The rows of D fall into a few groups, which share some directions, and each row is roughly a mix of its group's hidden directions, except some rows that fit no group.
D, 138 rows:
[[  5  -1 -33   7  18  -9  22  -5  -9  -2   1  -4]
 [-17  -8 -18  11   7   5 -14 -20  -7   2  12  24]
 [  4  -9 -22  25   5  25   7  -2   9  -7  -1 -13]
 [  4  -5  18 -12  12 -30  -2  -3  15 -16  -8   9]
 [-22  18 -26  -4   8   4  21   9   2  -1  -1  -9]
 [  0 -22 -14 -14  15   9  11 -11   7   6  26  -3]
 [-11   9  17  -9 -19  19   1  10  14 -13 -21  -1]
 [ 18  -2  18  12  -3  13  17 -21  -4  21   5   8]
 [ 18  -3   4  -8  -3   8  -2  15  -5  34  -4  17]
 [ 20  -8   8   3 -14 -28  -2  -7  17 -11 -16  -3]
 [ 18  10 -17   4   8  26   6 -12 -13  10   4  16]
 [  2   0  10 -22 -34 -12  11  -4   0  -6  13   3]
 [  6   3  -1   3   1  12   8 -16 -11 -28  19  22]
 [ 29  -3 -11  20  -7  11  14  -4   0  15 -14  -1]
 [ -9  -4  -1   9   0 -15 -22  18 -23  22  -1  -3]
 [ 13  11   2  -5 -18   4  -9  28   1  26   4  -7]
 [  2  -9  19  -5  10 -18  10   1   9  -8 -29 -14]
 [  6   6 -17  12 -17 -12 -10 -13   5 -10  25  16]
 [-12  11  -6  18  21 -10  -6  -7   7 -12 -27  -6]
 [-16  -2   3   6  -8 -18   8 -17  10 -32   4   4]
 [ 18  13  17  -3  14 -12 -16  12  -8  13  -2  21]
 [ -1  16  -3 -23  25  13  17 -11  -4   1   4  13]
 [ 16  10  12 -11  16 -27  -5   6  -1 -23  -1   3]
 [  2  -6 -16  15  -3  -6  -4 -15 -22 -29  -3 -10]
 [ -2  12  32  -5 -12  16  17   7  -7  13   8   1]
 [ 10  -9   6  35   7  23   4  -3  -9  -4   8  -2]
 [ -8  19  18  -4  -1   7  15  25   9  18   2  11]
 [ -6  19   1   7 -12  -5  12  30 -12 -15  10  -6]
 [-15 -26  -8 -10  -6 -11 -18   6  -4  19 -15   2]
 [  8 -30  -4 -12   9  -9 -11  20  10   9   5 -14]
 [  7 -13   0   3   7  24  -6 -29 -10  -1 -11  17]
 [ 12  -1  -6  14   6  -5 -26  -4  14 -21  14 -15]
 [-19   8   5   6   0  -4  -8 -21  -1  29 -20  -3]
 [ -8  22 -25   7   2  -9  -5   0 -20  18 -12  -1]
 [  3 -24  -5 -10 -22  -4 -12  10  -4  24   9  -7]
 [ 12  -3  -5  -7  -7   7  -3   5  -1   1  42  12]
 [  8 -16 -26  10   0   2  10 -14  10 -10  22 -12]
 [-17   4  12  15  30  18   9 -13   6   3   4   3]
 [-13  -2   1 -11   6  20  25  16  16  -4   7 -17]
 [  8  12 -15   7   6  -6 -12  -3 -16  21  20  20]
 [ 11  15 -19   3  11 -20  -6  -6  14 -25   0  12]
 [ 17 -16  -4  -4 -12 -11   7  -2 -15 -31   8   3]
 [ 11 -27   3 -14 -15   9  -5   5  -7 -17  13 -18]
 [-21   2  11 -16  -3  -6  24  -4   5  26  -6   1]
 [  7 -18  13 -14  11   8   8  12  11 -11  29  -2]
 [  6  11  -9   9   7  34   9   8 -15   9   6  14]
 [ 16 -31  19   7   1   2 -14 -11   2 -10  -6 -12]
 [ 18  -6  -7   0  11  16  -3  17  26 -19   5  -9]
 [ -6   3  14 -13 -23  19   1   3  -8  25 -13   6]
 [-24  -4  16   2 -15 -17 -17  -1   7   3  23  -1]
 [ 18 -17  -4 -11  15  14  -6  13   6  19 -16  13]
 [  1  13   9 -33  -1 -27   5  -8   2  -5  -3   7]
 [ 13  23  17 -17   4 -14  -9  16   9  15  -8   4]
 [ 26 -21  -8  -5   1 -16  -5   6   9  -4  22 -11]
 [-14  -2  11  -2 -11 -18  -6  12   7   1 -26 -23]
 [ -1  11  27  16  -8 -18  -6  -6   1 -17 -15  14]
 [ 13 -28   3  14  11  19   3   9   8  14  -2 -14]
 [  3  -8 -33  24   6   9   5 -10   0  -3  11 -11]
 [ 26   2 -22 -14  -5  13  13 -16 -10  -3  -7  -7]
 [ -3 -23   1 -14  -2   7  13   9  -7 -14  -1 -30]
 [ 11  -7  -1   5 -16  12  15 -34 -10   8   9   0]
 [ 14  19 -10   7  -5 -17 -16  16 -24  10  -3  -6]
 [ -2  -2   0 -21   3 -11  13   6  32  18  -4  -6]
 [-19  -1  -7 -11  12  18  11 -17 -18 -20  -1  10]
 [ 19 -16  17  -6  -7  21  -4 -19   3  -9  -1  18]
 [ -7  20 -16 -11 -17 -30   0   1   8   4  11  -4]
 [-12  32 -19  14  -6 -14   6   5 -11  -8  -2   4]
 [-20  27  10   2  -2   2   2 -10  18   2  24  -1]
 [-20  18 -12 -21   4   5  -5  -4  -9 -26   7  -6]
 [ 23  17  20   6  -3  22  -3  10  -8  13  -5  11]
 [ -6  11   2  17 -11  22   9  33  -3   1   3  -5]
 [-24   6 -12  10  24  15  -5 -12 -13   7  11  -5]
 [ -7  18 -19  18  -9 -14  -7 -14  10 -13 -13  14]
 [  7 -16   2  -8   1 -15   3   9   4   8 -37  -9]
 [ -3   0 -13 -15  19  -7  -4  25   4 -23  -6  13]
 [  2  -7  22 -10  -4  -6   0 -17  20  25 -13   8]
 [  0   6  -4  11 -11  15  -3 -29 -12  23  10   7]
 [ -5  10   2 -17 -26 -16   7   9  -5  -6  26  -1]
 [-14  26 -17   3 -19 -16 -11 -10   2  -3   8 -12]
 [ -9   9  15  22 -19   6  11   3   0  10 -22 -14]
 [  4   9  -5  29 -11  17 -12  10 -21   3  12   0]
 [-27 -10   9 -12  -6  -4   0 -11  -7 -12  -6 -28]
 [-12  -1 -18 -20   1 -34  -1  -8  -4   9   1  -3]
 [ -5  15 -15  -6 -14  20 -22 -16  -3   0  18   2]
 [ -4  16 -12 -14 -16 -20  -2   6  -8 -23  -2 -18]
 [-21  23 -14   4   2   1   5  -8   5 -13 -27   5]
 [-26 -17   6   1 -11   5 -13  12  -4  26  -8  -2]
 [-21  15  -9  -7 -20   3   8 -14 -27   3   4   5]
 [-24   1  -2 -21  15  -2   4   8  -1  10 -27  -9]
 [ 14 -31  -3 -22  -6   6  -6 -19  -1  -6   8   0]
 [  3   5  29  25   7   9   3   1 -20 -10  -8   0]
 [-12  -4  -3  -1  12 -19 -30   9  11   0  20   6]
 [-12  -2   0   3  10   0 -38   2   3  -9  -7 -19]
 [ -5  19  10 -23  -7  27   1   7  -9  10   7  13]
 [ -7  -8  -2 -16   7  13   5  19  15 -15 -18 -21]
 [ 17   4  19 -29  -5 -16  12  -5 -11  10   7  -6]
 [-12 -11  -7  25  19   4  14 -23  -9   9   1   1]
 [  0  -4 -11  15  -5 -33 -17  -3 -10  -7  18   4]
 [ -7 -14  -2  23 -24 -21 -13   0  -2 -10   4 -12]
 [-11  15 -13 -10  17 -18 -27   5   6  -3 -11   9]
 [  1   7  18  -7  -8   7  -2   0  30  -9 -17  20]
 [ 11 -11 -23 -22  -8   4   9 -19 -10 -15   8   6]
 [  4 -18  25   3 -20 -16 -11   6  -2  -9  18  -4]
 [ 10 -21 -11  -8 -18 -10  -2 -25  -3  13   2  15]
 [ -4  23  11   6 -12  33   1   1   0  -7  -4  15]
 [  2  33  -8  17  -6  22   4  15  -4   2  -3   4]
 [  4  -3 -27  10 -23   1  -5  -5  -6  18  19  -7]
 [ 10 -14  12   7   7   8 -12 -27 -12   7 -11  20]
 [ 28  -5 -28   6   0   8   3   8  -2  10 -14  14]
 [-12 -22 -26  19  -2   7   0  -5   9  -9  13 -13]
 [ 10  -5 -19 -25 -10 -11  14 -11  -5  -3   1  23]
 [ 15 -28 -23   3  -1  -1   0  19   1   5  -7  15]
 [  0   7 -41  -6   3  -6   2  -3  -8  14   4 -11]
 [ 10   8 -21  -4   2   9   2 -12  11 -29  18   8]
 [-21   7  10  -6  10  20 -16  -6  21   2  19   3]
 [  3  -9  -8  -8  21  12  -4  12 -20   7  20  19]
 [  7  29  -2  12  18  15   5  12   2  -9   7  17]
 [  9   8  -9  16  11   8 -16   5 -18 -19  19  14]
 [ -6 -18  16   0  11   4  10   6 -22  21 -18   7]
 [  4 -22   8   1  -7 -15   7  16 -11 -18   2 -25]
 [ -4  -2  18  32  -4 -18  -1   3  21  -5   8  -1]
 [ -1  -7  19  24 -19 -14   0  10  16   4  17   0]
 [-15   1   2   6  -5 -26 -11 -17   4  -1   9  27]
 [  3 -23   9 -10  20  10   0   7 -19   6  21  13]
 [ 12  11 -32  -6   6  12  -9   2  21 -13   4   3]
 [-22  -3   5   8  10  15   9 -22  -8  11  13  21]
 [  2  -8  11   7  -7 -27   7 -15   5   5 -29  -6]
 [-18  -7   8 -13 -33   5   8  -8 -10  -3  15  -3]
 [-15   7  10   9   3   1  32  22  -7 -10  -5  -9]
 [-23  -2   8   5 -26  -8  -2 -12  -3  11 -22 -10]
 [ -8 -22  28  -8   7  19  13   2   6   7  -9  -8]
 [-13 -15  11  -4 -12  -2  -7   8  -7  30 -22  -4]
 [-10 -21   1  30   1   7  -3  -6   1   5  25  -2]
 [ -7 -11   7   6  13  -8  -7  23  11 -16  19 -19]
 [ 18  18 -23  11  -2 -14  -3 -14   2 -12  14  13]
 [ 16   2  -5  19  21  10  -7  16   2 -25   8   6]
 [ -5  -2  -3 -19   7  -6  34   6  -6   8  -1  21]
 [  3  20  -3 -15  21  -3  -9  23   2   2 -23   2]]
Here is one row from each group, named. Which group is each of the other rows in?
[-21   7   8  24  10  -1  17 -16 -13 -14  -6  -6] : <83>
[-12  -1  15 -10   4 -20  -6  25  10   0 -23   4] : <23>
[-12  24  -1 -12 -12   9  -8  18   7  -9 -25   1] : <97>

[ -7   1  12  -1  -5   2   5 -23  17  15  -1  31] : <97>
[ -1   9  -1  40 -12   1  -5  -8   7  16   1   7] : <23>
[ -1   7  23   5  -7 -16   7 -10   9  -2 -20 -26] : <23>
[ -8  21   6  -6 -12   9 -13   7  20  28  -4  -1] : <83>
[ 21  -6  31  -4   6 -11  10 -10   6 -18   7   5] : <97>
[  4  16  -5   7  -4  -9  -1  16  22 -23  16 -15] : <83>
[  2  -5  -4  12 -11 -34  -6  -7   6 -25   3  -6] : <97>
[-15 -23 -18  -9  -4   9   5  17 -12  -4 -19  13] : <23>
[-21   0 -11   0  17  11   3 -20 -11 -25   1 -12] : <23>
[  2 -10   9  23  -8  -1 -12  15   8  25  19   4] : <23>
[ 20 -21   5   6  -4  13  -4  22   2   3   3 -24] : <97>
